In the rows, zero is written as 128.
Each named move below is a turn or a mirror, shown by a few rows before and after it. Which moves, in which order, take the first row of each later pair to the second? The first pair is answered.
q261 (before -> after):
[136 179  96 170 168 114 119 102 143 109 124 146 162 127 128 120 150 115
  94 203 126 136 137 185 104 148 107 138  85  99 123  92 121 205 139 119
 165 155 101 128 109]  ->  [130 184 103 172 166 111 121 103 152 111 118 150 151 127 129 122 151 124
 101 205 126 137 127 189  98 152 105 136  79 108 124  94 117 209 137 124
 158 146 108 132 116]
[127 170 128 125 107 142 143 143 173 127 113 148 127 133 153 121 140 124
 129 130  96 119  95 142 119 166 160 105  95 173 118 121 119 160 119 131
  94 107 135 126 134]  ->  [155 151 102 109 125 145 138 133 123 118 145 136 161 138 152 113 133  71
  77 120 100 124 150 133 145 149 163 127 142 130 116 131 131 144 114  99
 132 139  90 112 113]
[120 141 146 115  70 154 110 144 137 138 134 134 105 144 138 162 115 153
 159 110 155 113  65 139 129  86 162 152 110 156 140 128 124  88 125 139
 133 104 122 128 127]  ->  [139 124 127 107  83 157 106 139 102 132 159 123 130 150 138 157 113 115
 127 102 158 111 105 134 152  73 163 162 142 128 138 134 130  81 125 115
 157 124  96 116 113]
[104 113 120 142 160  90 153 124 163 136 114 110 136 109 112 104 153 168
 125 145 110 163 128 114 125 154  93  84 111 143 149 128 112 174 121 158
  97 128 137 128 139]  ->  [121  99 106 130 173  91 150 114 128 133 142 101 163 114 108 100 151 128
  89 133 115 163 173 108 141 145  98 102 146 112 147 135 118 162 118 133
 123 151 103 116 120]
q739 (before -> after):
[132 165 112 123 160  70 139 120 147 119 109 130 117 116 126 108 150 149
 132 127 162 123  78 147 112 144 151 123 101 145 146 114 158 117 134 145
 138 112 163 118 133]  ->  [137 163 111 124 142  77 133 118 139 117 115 142 110 120 134 119 143 139
 129 133 170 118  71 148 113 142 156 138  99 145 144 106 160 111 133 141
 138 107 162 122 125]
[138 136 125 125 131 103 122 112 125 131 120 122 150 126 114 112 142 133
 111 134 133 126 133 134 116 132 138 122 124 123 138 145 134 124 125 129
 132 137 121 133 132]  ->  [144 141 124 129 114 111 115 109 120 128 123 136 144 135 122 127 137 124
 109 135 138 120 127 136 123 128 147 141 122 129 136 140 137 114 128 122
 136 131 119 135 125]
[110  95 137 116 147 172 146 179 142 146 135  89 106  84 114 164  83 168
 172  98 138 180 102 120 125  94 117  85 104 136 135 102  82 169  96 176
 101 130 111 126 173]  ->  [127 102 123 122  94 198 128 182 125 133 149 124  89 105 128 203  74 141
 165  96 161 163  82 119 142  86 143 126 105 137 126  89  93 140  93 157
 111 112 110 135 156]
q595 (before -> after):
[146  97 124 124 132  58 109 103  99 116 112 137 207 118 142 102 154 115
 123 133 134 147 201  59 127 144 124 162 165 122 182 156 117 123 139 118
 150 208 134 138  88]  ->  [129  71 131 115 130  59 122 115 114 127 114 111 185 110 143 104 150 138
 157 119 137 155 190  47 137 138 116 139 156 139 199 152 104 127 132 146
 134 210 135 141 103]
[129 125 120 130 157 133 121 124 132 121 127 102 170 108 115 121 106 130
 102 122 106 146 157 123 114 158 111  97 158 104 113  96 124 143  98 144
 132 151 119 116 133]  ->  [117 106 119 123 146 141 125 134 139 128 128  91 148 103 120 133  98 144
 128 111 111 148 144 115 124 155 108  87 151 115 122  91 116 141  93 160
 119 146 119 121 143]
[137 120 131 110 159 127 146 117 125 152 134 104 152 122 121 107 120 143
 124 123 118 135 143 141 123 126 107 109 137 125 123 145 124 132 114 124
 141 142 108 127 133]  ->  [129 105 136 106 143 138 147 126 131 152 135  98 131 118 125 120 111 155
 143 114 127 135 126 132 132 118 109 102 131 137 130 139 118 128 111 139
 133 136 113 129 138]
[162 193 147 120 127 135 121 120 122 117 119 160 155 139 108 127 125 132
 104 131 130 110 114 147  91 120 150 148 131 131 103 152 145  98 143 105
 148 109 143 137 126]  ->  [158 184 149 113 161 112 132 118 127 123 111 133 177 130  98 101 134 142
 102 133 118 123 134 145  89 127 130 122 137 127 106 166 138 113 143 113
 145 125 139 128 131]
q176 (before -> after):
[127 103 117 110 110 130 150 134  67 108 118 104 117 182 155  79 118  72
 131 115 169 111 119 110 153  98 116 146 131 131 161 176 126  66 147 101
 156 145  88 127  96]  ->  [127 115 101 169 134 155 138 139  71  67 110 149  98 161 151  98 111  38
  95 154 140 139 141 129 127 170  93 157 148 105 139 109 139 134 129  91
 143 131 118 140 110]
[ 84 104 134 124 168  80 148 112 147 142 114  79 149 130 140  72 188 155
 155 124 128 119 158 118 135 130  91  85 101 136 146 199 123 134 147 135
 128 159 109 116 131]  ->  [135 145 122 147  62 154 102 122 115 114 131 173 107 167 164 160 153 113
 134 132 164  83  96 139 144 112 158 180 103 142 113 149 146  75 142  94
 150 115 119 137 106]
[116 107 140 133 110 144 151 181 157 127 122 111  91 131 108 154 114 165
 158 122 135 118 104 108 131 105 147 137 100 146 131 114 132 161 102 137
  98 126 139 124 122]  ->  [116 110 139 140 116 145 152 180 159 119 117 114  87 128 108 152 114 161
 152 123 130 122 109 110 129 116 138 135 103 144 131 109 132 174 100 138
  97 127 147 127 124]
[ 98 115 113 142 204 111 100 130 158 142 116 125 140  89 145  82 189 179
 120 152  72 170 143 117 107 164  98 113 138 154 149 162 131 176 166  97
 107  93 134 146 134]  ->  [126 130 122 102 116 133  86 129 135 159 132 139 134 128 168 121 176 184
 141 120 123 123  89 114 139  83 162 159 122 182 150 202 131  77 175  75
 134  77 108 145 110]
Then:
Each pair is two moves apart.
[182 178 166 110 113 104 148 137 149 128 118 137 151 149 107  72 162 127
 155 113 125  81 134 126 103  95 151  92 104 139 140 168 129 129 156 119
  98 157 119 126 115]  ->  [173 177 162 135 142 100 153 135 156 113 110 141 149 132 101  67 161 118
 143 131 100 103 155 130  91 131 128  84 112 124 135 138 131 172 147 123
  87 161 137 131 122]  q176, q176
[ 78  58 106 126  70 140 147 157 115 142 152 106  55 125 145 146  97  90
 159  79 172 120 127  71 179 132  95 169 121 167 141  94 154 152  97 174
 104 161 115 149 129]  ->  [ 68  52 109 135 103 124 155 152 125 139 145  97  58 110 139 130 102  93
 154  88 154 130 144  74 169 154  74 148 122 162 145  89 148 182  90 182
  95 169 121 146 139]  q176, q739
[146 109  86 176  70 108 121  85  91 112 144 163 139 153 148 121 137  46
 129 104 132 114 151 120 120 111 188 149 133 134 110 158 119 112 170 102
 107 117 119 126 116]  ->  [107  74  92 184 132  78 150  88 118 115 131 120 136 118 138  88 146  66
 144 109 101 146 185 107 111 146 138  94 135 128 126 146 103 174 157 141
  78 133 128 122 139]  q176, q595
[124 110 105 138 121 129 120 130 112 123 132 144 112 141 137 136 138  94
 117 128 145 129 133 111 153 130 142 143 129 125 136 124 129 123 124 111
 128 133 127 136 113]  ->  [105 114 122 137 155 107 137 132 140 132 117 120 114 126 127 109 145 124
 135 133 128 146 134 109 133 144 116 110 122 134 143 130 117 149 126 133
 113 135 139 130 131]  q739, q261
[143 116 123 159  93 145 137 144 128 113 155 139  94 143 136 189 100 122
 140 130 115 139  95 149 139 125 141 148 116 122 123  53 143 165 124 137
 116 119  93 140 172]  ->  [120  91 130 140 104 128 149 145 142 130 155 101  90 136 137 174 106 148
 167 116 119 138  98 136 151 113 129 117 108 136 143  75 131 165 128 157
 106 122  86 138 178]  q176, q595
[157 117 115 102 121 157 116 123  78 134 167 133 146 121 121 140  95  96
 112 105 148 115 133 133 151  87 158 162 150 115 127 128 133  94 119 105
 152 144  94 114 116]  ->  [146 110 108 138 165 152 119 125  83 115 158 146 141 101 115 133  97  86
  94 130 119 141 163 139 128 142 125 149 165  91 122  92 139 157 105 108
 135 147 115 119 126]  q176, q739
[144 131 130 140  97 158 109 152 128 131 129 145 128 145 142 157 118 111
 136 142 144 110  90 132 134 125 163 168 128 129 131 101 144 116 121 119
 120 110 147 129 133]  ->  [134 112 131 123 181 114 135 142 129 147 135  91 172 123 121 100 131 121
 118 142 117 139 151 122 125 131 122 115 149 104 143 122 132 146 121 128
 122 149 128 108 148]  q739, q261
